Here are some points:
array([-100,   56,   35,  -70, -127,  -72,  -55,  -31,  -46,  -35,  -45,  -31,  -18,  -48,  -84,  -29,  -77,  -53,  -37,  -69])
array([ 46, -61, -52,  67,  90,  -2,  31, -30,  69,  30,  -1, -13,  43, -14,  31,  23, -18,  56,   6,  12])
array([-127,   39,   -7,  -61,  -87,  -10,  -79,   -9,  -31,  -54,    7,  -50,  -25,  -50,   -1,   21,  -35,  -41,  -79,  -94])
array([ -2,  56,  86, -70, -51, -14,   4,  48,   1,   5,  17, -25, -53,   7, -11,  20, -16, -35,  21,  -2])
array([ 84,  31,  13, -12,  39,  22,   0, -32,  10,  38,  -8,  31, -25,  10,  41,   3,   7,  45,  61,  40])
array([ -8,  86,  83, -15, -14,  48,  22,  17, -39,  -3, -26,  45, -51, -34,  26, -37,  22, -10,   0,  -2])
array([-56,  48,  96,  41, -60, -20,   5, -60, -18, -37,  -6, -26, -30, -49, -32,  -2, -37,   8,  26,  35])
array([  68,  -77, -100,   74,   66,  -37,  -15,   26,   27,   22,   -2,   26,   13,   15,  -22,   -8,  -43,  -12,   36,   -6])
array([  53, -100,   -8,    7,   18,  -42,  -62,   77,   20,   39,  -63,   45,   20,  -27,   21,   -3,  -11,    8,  -16,   50])
array([-71,  93,  90, -68, -93, -21,  20, -30, -60,  -8,  34, -23, -50, -16, -45,  -5,   0,  10,  -5,   2])
array([ 72,  64, -23,  -1,  39,  70,  -4,  16,  17,  34,  27, -64,  27,  21,  26,  33,  27,   4,  61,  -4])
array([-38, -85, -64,  51, -27, -50, -63,  21,  13, -27,   6,  -5,   7,  31, -31,   4, -10, -31, -18, -33])
array([ 72,  74, -65, -45,  12,  68,  47, -40,   9,  34,   0,  24,  -2,  12,   5,  38,  15,  11,  62,  24])
array([-127,  -79,    1,    9,  -64, -105,  -62,  -54,  -78,  -61,  -54,  -30,  -24,  -82,  -11,  -50,  -75,  -58,  -40,  -91])
array([ -3,  78,  26, -45, -32,   0, -10, -12, -18, -25, -28, -16, -49,  -3,  14, -33,   4, -19,  12, -27])
array([ 95,  68, -14,   5,  41,  36,  16, -33, -21,   8, -27, -36,  15,  51,  61,  39,  14,  29,  -2,   3])
array([-77, -57,  23,  30, -56, -74, -15,  84, -17,  -4, -57,  16,   5,  11, -13,  42,   7,  -7,  33, -22])
array([  66, -127,  -67,   46,   93,  -71,    1,  -10,   36,  -10,  -11,   -5,   -6,   29,    0,  -36,   20,   39,   -4,   29])
array([ 77,  61,   1, -47,  60,  76,  53,   1, -15,  -9,  27,  49,   8, -10,  28, -29,  58,  39,   6,  25])
array([  5, -86, -39,  91,  35, -67,  -9,  47,  27,  17,  32,  -3,  30, -29, -23, -28, -11,  40, -10,  26])
array([ 13, -43,   2, -21,  89,   9, -16,  30,  50,  30,  -3,  -3,   6,  16,  -5,   7,  26,   6,  -2,  61])
array([ 59,  92, -27, -19, -14,  80,  -1, -15,   5, -18,  27, -14,  34,   6,  22,  -8, -13,  29,  22,  80])
array([ 66,  42,  24,  13,  12,  16,  40, -14, -47,  25,  27,  17, -18, -13,  -4,   8, -24,  33,  41,  29])
array([-127,   25,   83,  -41, -115,  -48,   -2,  -24,  -84,  -47,  -43,  -27,  -69,  -67,  -25,  -23,  -93,  -64,  -25,  -25])
array([125,  83, -35, -70, 102,  85,  53, -12,  18,  61,  51,  -6, -28,  29,  31,  26,  57,  22,   5,  33])
array([-13,  84,  84, -28, -56, -29,  -2,  25, -17, -56,  22,  42,  22,  15,  31,  63, -49,  25,  51,   8])
array([-46, -59, -32,  57,  22, -73,  14,  73,  79,   9, -17, -19,  11, -22, -10, -10, -10,  20,  18,  16])
array([-35,  72,  66, -47, -93,  14,  35, -39, -68,  37,  12,  27, -45, -31,  -4, -16,  -6, -50,  -2,  20])
array([ 56,  64,   4, -10,  82,  38,  37, -12,  31,  88,  13, -12,   5, -10,  29,  18,  41,  -7,  -4,  -4])
array([ 78,  98,  14, -62,  12,  38, -43, -40,  52,  33,  28,  22,  15,   3,   5,  26, -24,  19,  24,  34])
array([ -70, -108,  -26,   32,  -92,  -55,  -26,   35,    0,  -32,  -32,   -8,   26,  -76,  -19,   31,    5,   44,  -34,  -25])
array([ -95, -102,  -63,  -12, -101, -101,  -24,    6,  -28,  -21,  -36,   -4,   26,  -14,  -12,   -5,  -19,  -61,  -27,   24])
array([ -4,  13,  96,  -3, -46, -46,  36,  22, -13, -38,  15,  49,  17,  -2, -26,  26,   5,   7, -10, -17])
array([  72, -127,  -72,   67,   52,   15,  -47,   31,   42,  -11,   41,  -15,   19,    8,  -11,   -7,   -4,  -24,   40,  -34])
array([ -50, -127,  -30,   53,  -85,  -64,  -68,   24,   46,  -35,  -29,   -1,    8,   -3,  -27,  -45,  -32,    7,    7,  -26])
array([127,  -7,  -4,   2,  54,  88,  -3,  25,  33,  22,  -8,   6,  52,  39,  -4,  55,  33,  58,  11,   8])
array([ 89, 122, -61, -56,  52,  96,  41, -26,  44,  10,  37, -19,   8,  12,  -8,   0,  56,   3,  16,  -5])
array([ -9,  59,  47, -39, -24,  91,   0,  21,  -1,  27, -11, -24, -44,  12,  32,   2,   6,  18, -40,  36])
array([ -45, -103,  -38,   81,   54,  -40,  -60,   -3,   17,  -19,   -1,   11,   23,  -25,   16,   17,  -41,    5,    8,   41])
array([-127,  -56,  -14,    0,  -88, -118,   -5,   -2,  -55,  -85,  -46,  -57, -104,  -94,  -76,  -79,  -90,  -36,  -73, -108])
array([ 78,  59, -52, -38,  38,  78,  18,  20, -11,  21, -16,  33,  18,  48,   2,  23,  15,  55,  31, -36])
array([ 90, -76, -88,  17, 105, -15, -17,  14,  70,   4,  17,   6,  51,   6, -10,  16,  -1,  35,  33, -17])
array([ 77, -89, -38,  36,  52, -63, -43,  45,  31,  -3, -23,  34,   8,  11, -19,   1, -23,  -6,  11,  -2])
array([ 61,  60,  -5, -21,  52,  64,   6, -40,  10,  18,  38,   3, -15,  11,  16,  14,   0,  40,  36,   8])
array([ 19,  80,  44, -38,   1,  27,   3, -56, -64, -25, -52,  30,   6,   6,  31,  -9, -56,  18,  14,  10])
array([-64,  64,  57, -52, -47,  39,  34,  30, -16,   9,  36, -23, -79, -25,  43,   0,   4,   2, -11,  22])
16 more points follow, each with its number after it:
array([ -48,  -19,   71,    8, -103,  -58,    7,   47,    9,  -70,    0,   49,   12,   14,  -38,   41,  -15,   15,  -37,   12]) 0
array([ 39, 127, -50, -93,  42,  35, -31, -11,  19, -15,  -4, -46, -55,   0, -11, -35,  16,  14,  26,  -4]) 1
array([ -46,  100,   84,  -51, -109,    9,   25,    4,  -20,   24,   11,   14,   21,  -32,  -20,  -29,    8,  -15,  -34,  -63]) 2
array([ 20,  60,  47, -56, -10,  56,   9, -27, -83,   3, -14,  -4,  27, -29,  35, -20, -61,   7, -12, -16]) 3
array([ 35, -43,   2,  16,  45,   4, -48,  -7, -26,  16, -47,   4,  32, -20,  25, -43, -13,  32, -25, -27]) 4
array([127, -70, -67,  73, 127,  33,  15,  51,  83, 108,  73,  61,  33,  75,  58,  72,  50,  64,  97,  70]) 5
array([121,  16, -84, -63,  93,  43,   5, -31,   0,  51,  60, -32,  10,   9, -16,  35,   8, -40,  52,  52]) 6
array([ 125,   71, -114,  -69,   50,   84,  -33,  -37,   30,    4,   15,   27,    8,  -10,   37,   18,   22,   28,  -15,   62]) 7
array([-50,  59,  70, -13, -82,  50,  74, -21, -15,  15,  18,   5,  17, -24,  53, -68,  -5, -24,  19,   4]) 8
array([107,  90, -63, -22,  37,  58,  48, -50,  80,  49,  -1,  20,  43,  13,  34,  23,  18,  41,  29,  11]) 9
array([-127, -127,  -29,   79,  -74,  -55,  -55,    2,  -66,  -42,  -26,  -22,   15,  -18,  -51,  -59,  -82,  -48,  -71,  -41]) 10
array([ 90,  89, -30, -74,  36,  58,  44, -78,   1,  19,   1, -39, -14,  45,  54,   1,  41,  -3,  13,  28]) 11
array([-127, -101,  -10,   78,  -31,  -99,   23,   18,   11,  -53,   -4,   16,  -18,    0,  -13,  -19,    2,  -50,  -50,  -35]) 12
array([-18,  69,  60, -48, -75, -11, -10,  45, -99, -26,  -8,  21,  13,   9,  -2,  59,  25,  10,   3, -33]) 13
array([ 68, -93, -14,  23,   0, -64,   5,  15,  20,   2,  12,  32,  39, -20,   0,   4,  30,  38, -31,   2]) 14
array([-71,  32,  80,   9, -30,  16,  14,   3, -37, -42, -21,  19,  -1, -31, -15,  -5,  29, -40, -27, -12]) 15
Which three of these numbered points are nearest to each point below, ignoring the 3 directions in which the first points spread most? Their numbers follow each, nearest first.
array([-51,  35,  49,  34, -97, -33, -17,   8, -26,  43,  32,  46, -26,  43,  24,   1, -12, -20, -10, -13]) > 5 2 10
array([-22,  79,   9, -49, -27,  -4,  -1,   9, -17,  23,  16, -10, -11, -10,  29, -26,  15, -15, -25, -19]) > 2 14 5
array([  11, -125,  -39,   71,   40,  -14,  -15,   -5,   30,   47,   -3,  -27,   52,   14,  -27,   -9,    4,  -26,   -7,   14]) > 10 15 11
array([116, 107, -74, -54,  78,  46,  -9, -34,  40,  22,  64, -16,   0,  10,  -9,  38, -12, -32,  -9,  51]) > 6 7 1
array([ 65,   8,  -8, -12,  59, -13,  20,  44,   6,  14, -38,   8,  22,  54,   4,  46,  51,  -2,  28,  -4]) > 13 11 15
array([ 74,  62, -39, -36, -24,  18,   5, -32, -23,  22, -42,  25,  17,  42, -20,  35,  64, -16, -13,   7]) > 13 11 14
array([-93,  65, 116, -20, -14,  -5,  15,  -3, -33, -23, -11,  -4,  -7, -29, -16, -35,  10,   5,  16,  -6]) > 15 4 12
array([ 65, -90, -61,  34,  63,  43,   1,  48,  34,  34, -26,  16,  43, -28,  20,  27, -16,  40,  40,  11]) > 3 4 9
array([-20,  73,  -7, -54,  15,  13,  24,  24, -80,  20,  25, -48,  19, -29,  49, -11, -35, -21,  33,   5]) > 3 6 5
array([-127, -109,   18,   57,  -49,  -56,    1,    5,  -20,  -24,   -1,   -9,    3,  -40,  -45,  -44,  -47,  -34,   48,  -32]) > 8 5 15
array([  64, -103,  -72,   55,   69,  -31,   -4,    0,   44,   -6,  -28,    4,   26,   24,   56,  -11,   -5,   30,   31,   -2]) > 11 4 9
array([ 117,   61,  -57, -113,   38,   58,   -9,  -18,   27,  -21,    8,   -9,  -45,   -2,   44,   29,   22,   -1,   16,   28]) > 7 1 11
array([-68,  59,  60, -13, -49,  27, -11,  21, -10,  28,  26,   0,   4, -11, -19,  -1,  -2,   8,  12, -10]) > 2 5 15
array([ 63, 113, -15, -53,  -7,  45,  48, -50,  26,  44,  28, -21,   5,  16,  29,  60,  20, -37,   0, -37]) > 9 5 11
array([127,  67, -85, -40,  87,  56,  -7, -52,  33,  54,  35, -37, -19,  57, -29,  26,  -5,  -2,   2,  65]) > 6 11 1
array([-127, -106,   40,   97,  -47,  -82,   28,  -14,    9,  -40,   24,   -1,  -18,   23,   17,    9,   -8,  -22,  -11,   14]) > 12 5 11
array([ 45, -90, -87,  21,  56, -43, -32,   9,  74,  27,   4,  48,  33,   2,  17,  -9,  -4,  36,   2, -22]) > 9 14 2
array([ 33, -74,   2,  57, 120,  20, -41,  36,  21,  20, -44, -32,  50,  28,   0,  33,   9,  60,  10, -13]) > 4 15 3
array([-127, -109,   13,   66, -100, -109,  -56,  -37,  -63, -106,  -43,  -55,  -48,  -59, -113,  -57,  -26, -103,  -47,  -43]) > 15 10 11
array([ 35,  88,   2, -64,  -1,  52, -35,  -2,   7,  10,  11, -33,  20, -32, -27, -25, -17, -14,  -7, -19]) > 2 1 4
array([  0,  27,  16, -55, -12,  16,   0, -29, -21,  15,  19, -32,  12, -20, -43, -19, -11, -24,  14, -12]) > 6 14 11
array([ 60, 103, -43, -54, -54,  46,  22, -11, -28,  -2, -20,  12,  53,  16,   0, -27,  12,  31,  -3, -30]) > 2 9 14
array([ 42,  62, -21, -45,  -5,  37,  33, -59,   8,  18, -13, -14,   7,  -4, -21,  26,  15,  17, -22,  24]) > 9 11 14
array([ 53,  -9,  40,  14,  70, -12,  17,  45,  -1,  13,  18, -56,  72,  20,  -2,  14,  10,  42,  37,  16]) > 3 4 15
array([ 80,  72,  -4, -37,  34,  21,   3,  18, -16, -10, -24,  -4, -15,  11,  29,  29,   6, -28,  18, -25]) > 13 11 1
array([ 34,  76,  42, -12,   8,  22, -32,  -4,  28,   5,  60,  40, -22,  -1,   3,  45,  18,  32,  58, -10]) > 5 1 0
array([-127,  -35,   55,  -21,  -95,  -80,    0,  -53,  -68,   -9,  -66,  -49,  -64,  -16,  -24,  -53,  -45, -101,  -46,  -44]) > 11 15 12
array([-110,   24,   60,  -60, -127,    2,  -39,  -18,  -85,  -74,  -12,  -77,  -35,    3,  -25,  -60,  -81,  -42,  -39,  -41]) > 10 3 11
array([ 38,  18,  -9,  39,  58, -18, -18, -47,  16,   8, -22,  24,  28,  13,  17,  -3,  -4,  17,   5,   1]) > 4 9 11
array([ 91,  54,  45, -18,  10,  55, -27,  -2, -19,  13,  38,  39,  55,  14,  52, -11,  -1,  44,  13,  25]) > 3 4 14
array([-29,  42, -69, -99, -78,  36, -39,   6, -44,  -9,   8, -25,  -5,  12, -47, -16, -28, -42, -39,  11]) > 7 6 0
array([118,  36, -46, -21,  76,  85,  24, -10,  53,  41,  -5, -36,  -9,  38,  67,  -1,  16,  34,   9,  22]) > 11 4 9
array([107, 126, -63, -70,  33,  22,  10, -53,  30,  38,   8,   9, -10,  -1,  13, -18,  54,  46,   6,  -1]) > 9 14 1
array([ 67,  -5, -22,  34,  47,  52,  24, -23,  19,  17, -42, -56,  10,  16,  36,  -4,  10,  10,  42,  24]) > 11 4 10
array([ -68, -119,  -42,  -13,  -14,  -69,  -15,   13,   38,  -32,  -69,   -5,  -11,  -14,  -13,   -4,   13,  -24,   11,   27]) > 11 1 9
array([-48, -92, -68,  50,  21, -51,  -7,   6,  18, -23,  30,  19,  11, -57,  10,  42,  -4,  42,   9, -11]) > 5 9 14
